In the rows, zero is written as 128.
Each path below is one point turned by a fixed rotation once a step. After each direction that follows a path, write how fast that rotation turns it, in deg/step (0 if it stays still).
Each turn is a multiple of 5 degrees from 10 to 175, or 0.
Each row of a path follows its step; steps can be skipped.

step 0: [127 137 134 126 121 130 131 113 127 127 121 125 126 135 133 128 127 131
 118 131 142 130 133 137 126 124 126 130 122 133 124 123 130 121 121 128
 116]
step 2: [123 118 131 134 129 137 139 131 133 130 127 118 129 137 127 136 128 126
 121 117 130 124 126 135 126 122 121 129 124 127 133 124 128 120 131 112
 126]
step 3: [132 120 130 139 124 119 126 116 130 122 127 126 126 138 125 133 123 121
 123 138 120 131 124 120 132 123 131 129 122 131 138 120 131 119 122 128
 126]
step 4: [134 133 134 136 133 139 127 123 127 129 126 128 126 130 125 123 118 128
 122 129 123 133 144 132 125 130 132 139 127 128 132 115 124 126 139 123
 124]
step 5: [122 127 128 134 120 128 123 127 132 119 132 117 129 122 121 127 124 129
 126 119 111 131 127 135 122 129 128 138 125 130 139 132 121 129 120 129
 135]
step 6: [129 125 124 128 126 125 124 136 139 128 117 123 119 128 130 130 127 121
 118 123 122 126 132 131 129 133 117 125 127 126 127 108 122 122 132 131
 134]
step 7: [125 134 134 131 128 120 114 120 132 126 134 119 125 130 133 128 120 124
 131 134 129 127 127 129 126 123 126 142 136 117 125 121 132 120 127 135
 133]
step 8: [122 128 136 120 124 137 120 129 129 129 123 131 133 141 128 119 129 128
 121 122 121 124 138 137 126 130 125 133 123 118 126 125 127 131 126 142
 122]
step 13: [133 129 128 132 122 125 135 128 126 133 115 113 126 125 127 129 122 130
 124 128 125 130 130 132 124 114 130 134 131 131 140 123 124 125 126 116
 120]
Speeds:
[128 124 125 129 130 125 127 129 129 128 129 127 126 131 130 129 127 124
 129 126 130 123 125 127 130 129 129 127 127 126 127 128 130 123 131 126
 132] -> 90
[128 129 129 132 123 127 131 126 131 129 133 129 130 127 127 131 128 132
 123 127 128 125 128 125 129 129 129 128 127 128 128 127 126 127 132 128
 128] -> 25
[129 130 131 126 129 129 132 132 126 128 128 130 127 129 129 127 126 126
 128 125 132 126 133 128 124 130 125 126 127 128 127 125 126 126 128 125
 125] -> 170

step 0: [124 117 129 136 127 124 128 119 130 127 133 129 117 119 127 132 119 138
 126 128 122 117 121 126 121 119 128 132 124 125 126 142 136 127 127 139
 130]
step 1: [126 124 131 135 123 120 129 133 116 120 118 123 125 125 140 121 130 135
 125 131 131 123 124 122 136 127 124 125 133 136 135 132 122 140 135 129
 130]
step 2: [131 129 129 140 123 120 131 130 131 118 133 132 112 136 132 131 126 125
 127 135 135 138 129 120 123 123 131 121 135 119 125 136 123 123 122 127
 128]
step 5: [136 122 129 136 122 127 127 132 128 128 133 124 118 133 132 118 121 139
 124 132 134 139 130 127 129 123 130 120 132 125 138 139 130 122 123 136
 134]
step 7: [131 123 124 140 129 123 129 139 123 122 127 125 128 131 137 126 119 124
 134 132 130 123 127 121 131 123 130 126 130 133 127 136 132 148 122 117
 128]
step 9: [118 117 136 126 125 130 121 127 114 129 120 125 127 124 136 133 120 125
 121 139 126 134 127 121 133 127 128 130 122 131 135 143 127 125 130 130
 133]
step 10: [133 127 126 147 122 121 116 137 131 123 125 132 120 127 126 126 125 133
 138 133 127 128 136 122 128 126 122 126 130 133 123 137 135 134 127 119
 129]
step 11: [130 131 131 126 126 129 130 129 129 125 137 122 124 130 124 117 120 134
 117 131 139 119 131 121 130 122 129 123 122 122 131 144 124 136 125 132
 138]
step 13: [127 125 127 140 123 131 131 140 125 124 114 135 119 129 130 124 126 128
 138 133 130 129 130 130 123 121 125 124 129 134 134 140 132 136 122 131
 141]
Speeds:
[126 127 130 127 128 128 129 130 127 126 124 129 125 126 130 130 130 130
 129 130 127 134 129 131 130 131 127 125 130 128 133 128 127 124 129 130
 130] -> 95
[131 127 128 128 129 129 123 125 126 131 131 128 128 124 125 126 128 132
 128 130 128 131 131 129 130 128 125 130 128 125 127 129 130 127 131 125
 130] -> 65
[128 127 130 123 130 127 129 128 127 125 129 127 131 127 130 128 130 128
 127 131 129 129 129 124 124 128 125 130 127 130 129 130 123 129 130 125
 127] -> 140
[130 129 127 129 129 126 128 131 130 125 130 127 127 129 127 126 128 130
 131 128 127 129 128 131 119 125 129 130 127 127 130 128 132 125 126 128
 131] -> 135
